rotation steps, each row followed by its count of steps
The counts run from 0 to 443.
[-17  11   6  -9   7  15   6  -7  15  25  -3 -20 -16  16  10 -12   0   6
   3 -12 -15   7 -12   1 -15 -18  -6   4 -17  11 -11   3  -3  23  15 -10
   4  14   5  10  14  33   6] : 175
[-10   2   6  -5  17  10  11  -3   8  26  15 -13 -11  11  -2 -25 -16 -11
   0  -5   1  13 -13  16  21 -15  -4   6 -18   2   2  18  -2  15  15   2
   5  -1 -12  22   8  36  17] : 51
[-18  16   1   3   9  23   0 -18  17   7   5 -26  -6   3   7  -5 -13  12
  12 -13 -20  14 -15  17   7  -3 -14   6 -25  11   5  13 -11  -9   6  22
   8  12  -3  22  13  30  -7] : 97
[  4   5   1 -25   0   8  -2   2   5   7  15 -12  -8  21   4   6  10 -16
  -6 -11 -22   8 -25   8   4  -4  13  -1   0 -12  -2  14 -21   3  14   5
  -2   6  -6  36  10  40  -8] : 264
[ -7   2  10 -12   0 -15   4   3  17  17  18 -23  -2  13  14 -18  -3 -20
  -1  -3  -9  22  -4  -2   3 -21  -4  -9  -3 -32  -5  -9 -16  17  20   3
  -3  -2  -6  28  10  19   9] : 216
[ -7  11   2  -3  -1  16  10   4  12  33  29 -21 -18   3 -13 -22 -17 -27
   4 -12 -15  12  -8   8   1 -12   6   7 -12 -20   3   2 -20 -10   9  -5
  -2   6   1  24   3  18 -13] : 310
[-29  12   2  11  -8  19   2 -24  24  13  24 -11 -16  -6 -12  -8   4 -11
   6   3 -15   8  -6  19   6 -13 -18  11 -18   0   1  -3   5   5  15  10
   4  22   7   7  22  17 -10] : 115
[-12 -12   9 -15   2   1  11   0  25  -1  31 -16 -25   3  -8   7   4 -15
  -9  -1  -2  12   2   6  22 -19   6   8   0 -22   1   2  -3  17  13   7
   2  -2   5  32  13  29   3] : 5
[-24  14   6   1  -3 -11   8 -10  16   6  18 -33   2   9   6  -2  21  -4
  -8  -6 -12   7 -18   8  10 -27 -10  -4 -12 -23 -15 -23  -3  -6 -12  12
  -3  13   8  23  13  15  -2] : 440
[-12   6  12   9 -17  -7   3   1  18  13  23 -17 -20  20  -4  -7  12 -16
 -10  -9 -11  14 -15   0  -2 -24 -10 -10   2 -17  -5 -24  -8  20  14   9
  -6  12  -6  15  20  19   4] : 420
[  2   4   2 -20  -4  21   5   6   4  24   2  -4   4   6  14 -12   1 -26
  -5  -4  -8  26 -10  10  14   1 -11   2 -26 -11  -2  19 -14  19  24   7
   1  13 -10  25  10  30   4] : 262
[ 10  26  -4 -10 -17   4   2   3  21  32   9 -18 -10  23   7 -12 -10  -6
  -1  -4 -15   4 -10   6 -10  -5  -6   1  -7  -8 -14  -7  -8  14  13   4
   2  15  -6   6  27  41  13] : 138
[-28  24   2   4 -10   6  13  -5  13  17  -6 -13   2  14   5 -24  12 -19
  -9 -12 -14  21 -18  11   7 -19 -24  -7 -13  -3 -11 -11 -11  23  13   9
   5  22  -7   6  13   7   4] : 182
[ -8  15   4  -6   7   3   9 -13  24  16  16 -26 -19  -9  -2 -24 -24 -12
  12  -4 -21  16   9   6  16 -18 -12   7 -15  -7   9   6  -7  -8   3  18
   0   2  -2  13  22  27  11] : 368
[ -8  19  12   7  -9  -6  -7  -6   7  15  15 -29  -3  20   6   3   6   4
  -6 -16 -12  -3 -23  13   5 -16  -4 -16 -10  -1 -17   1 -21   6   8  10
  -7   4  -6  20  25  32   8] : 140
[-13   9  -7   3   6  29  10  -4   1  33  20 -21 -17  15  -7 -35   6 -11
   3  -7  -2   7 -23  25   6 -13  -9  -6  -3  -6   3   0   4   3  17  -3
   7  22  -2   2  13  19  -3] : 327
[-28   5   4  15   5   8   7 -13  18   8  34 -23 -16   4 -15 -21  -1 -11
   6   1  -8  12  -4  14  21 -21 -22   0   3 -11   8  -5   1  -5  17  14
   8  11  -4  10  20  11  -5] : 85
[-21   3   5   5  -1   3   3   6  16   7  36 -21  -8  13  -7   2   6 -19
  -9 -10  -3  17 -21  12  21 -11   0  -3   3 -25  -3  -5 -20   2  10   6
   9  11  -2  35   1  14 -18] : 26
[ -6   5  -6 -24  15  27   8   2  21  17   8 -18 -24  -4  -7 -11  -6 -20
  -1 -15 -22  12  -3  10  11  -4   2  10   2 -17  10   7 -11 -11  -3   6
  11  18   4  24   0  28 -16] : 40
[-13  25  -3  -3  -3  15   8  -8  27  -1   1 -31 -17   6   2   2   2  -2
  -1 -13 -23  16  -7   7   5  -8 -24  -4   3   0   4 -10 -10  -8   0  25
   5  32   1  15  20  20 -13] : 134
[  4  24  -9 -18   6  16  -6  -8  13  31   3 -20  -7   6   4 -16  -6  -8
   9  -4 -33  -5 -18  18   3  -1   0   0  -5   3  -4   6 -12 -15   6   6
   6  24  10   8  18  32   2] : 358
[-17   5   6 -13   6  -1  15  -8  27  10  10  -4   7  -3  12 -13  -9 -18
   6   4 -16  28  -4   1  -3 -16  -7  22 -25 -12  -5   1  -4  21  17   4
   2   5  -5  28   5  29   8] : 224
[-24  10  12   3   5 -17  10   0  26  -1  21 -22 -20  15  -5  -2   2  -7
 -10 -13 -22  12  -6  -4   3 -35  -5   5  11 -10  -8 -17 -18  20   5   7
  -6   2  -5  22  14  21   5] : 179
[  1  15  -4   2  -3   7  -3  -9  14   6   9 -20   1  13   3  -8  10  -5
  -2  -3 -19   9 -23  25  23  -8 -14 -18   4  -1   2   3  -9   4   5  32
   2  17 -10   7  27  28  18] : 372
[ -9  22  -5  -1   4  11   6 -10  17  26  19   0 -12   9  -8 -22 -16 -11
   8   2 -28   3 -22  13  -3  -9   6  19 -17  14  -2   9  -4   9  13   0
  -5   6  -2   8  11  37  12] : 349
[ -7   6  -3 -33  20  19   9  -6   8  15   0 -14 -17   6   5   4   6  -7
  -5 -11 -18  10 -11   5   1  -6   3  13 -15   1  -4  17   3   0  -2   5
   3   7   8  34   9  43  -3] : 2
[-21   1  -3 -15   6  25  14 -12   1  22   9 -14  -2   7   7 -12  15 -17
  -7  -1   4  19 -24  15   7 -12 -11   8 -36 -12  -4   6  13   9   9   8
   3  15  11  27   8  19  -3] : 0
[-20   2  -3  -5  19  22  14  -6  11  15  30 -29 -20   9  -9 -18  -4   3
   9 -13  -4  12 -15  11  -7 -20  -6  11  -5 -14  13  -2   4 -11   6   4
   5  14   2  26   4  20 -13] : 48
[-26  11   2  12  -2   6  10  -1  11   5  34  -8  -6  24 -11  -7   0 -15
 -14  -4   1   8 -18  17  28 -12  -7   9  -6  -3  -3  12  -2  22  19   5
  16  10  -8  21   8  22  -1] : 305
[-21  20   2   9 -12  16  -1 -14  14  21   4 -19  -6   7   3  -4  25 -18
  -3  -8 -16   2 -27  20   9 -15 -14  -6 -11  -6 -15  -6  -5  18  14   2
   8  32   8   3  14  15  -3] : 153
[ -3  29  -6 -19  -1  12   0  -8  17  22  -7 -30  -4   6   8  -4   8   0
   2 -12 -28  -3 -17   9  -9  -5  -9  -5 -19  -5 -18  -6 -10 -12  -5   6
   7  27  14  15  13  29  -9] : 155
[  1   6  -7  -7  -5   8  20  11  13   0  31 -25  -6  20  -3  -5   1 -11
  -9  -9  -3  24 -19   7  17  -4  -6   0  10 -32   7  -5  -4  -3  -3  22
  -4  11 -12  34   7  24  -3] : 295
[-11   0   7  -7   2  -8   2   4  14  17  21 -10  -7  26   5 -20  15 -23
  -1   2 -10  21 -21   0  -7 -23   0  -1   5 -25  -6 -12  -4  23  22   2
  -8   1  -6  22  15  22  10] : 217
[-11  -1   2 -16   5  29   6  -4   6  18  17 -29  -9  -3   0  -9   5 -22
   3 -12 -11  17  -6  13   9 -14  -1   2 -18 -23   5   3 -11 -11   2   5
   2  17   9  34   4  18 -18] : 280
[  9  17  -4  -3  -9   4   6   7  23  23  26 -13  -5  25  -1 -21 -16  -9
   4   2 -17   6 -17  16   7  -2  -1   1   9 -10  -1   4  -9  15  23   1
   5   7 -11   9  16  39  12] : 341
[ -5  18   7 -10 -13  -2   2  -5  17  37   6 -18  -3   8  11 -14   2 -24
  -8  -1 -15   4  -3   8   8 -17  -7  -7 -21  -8 -28  -5 -12  23  15 -10
   9  12   9   8  16  24  11] : 436
[-25   3   4 -10  14  18   4 -10  11  13 -15 -15  -6   9  18 -23  13 -13
  -3 -11 -15  14 -10   5  10 -19 -20 -11  -7   5  -3   7 -12  19  18   2
  14  21  -1  19  15  16  -4] : 212
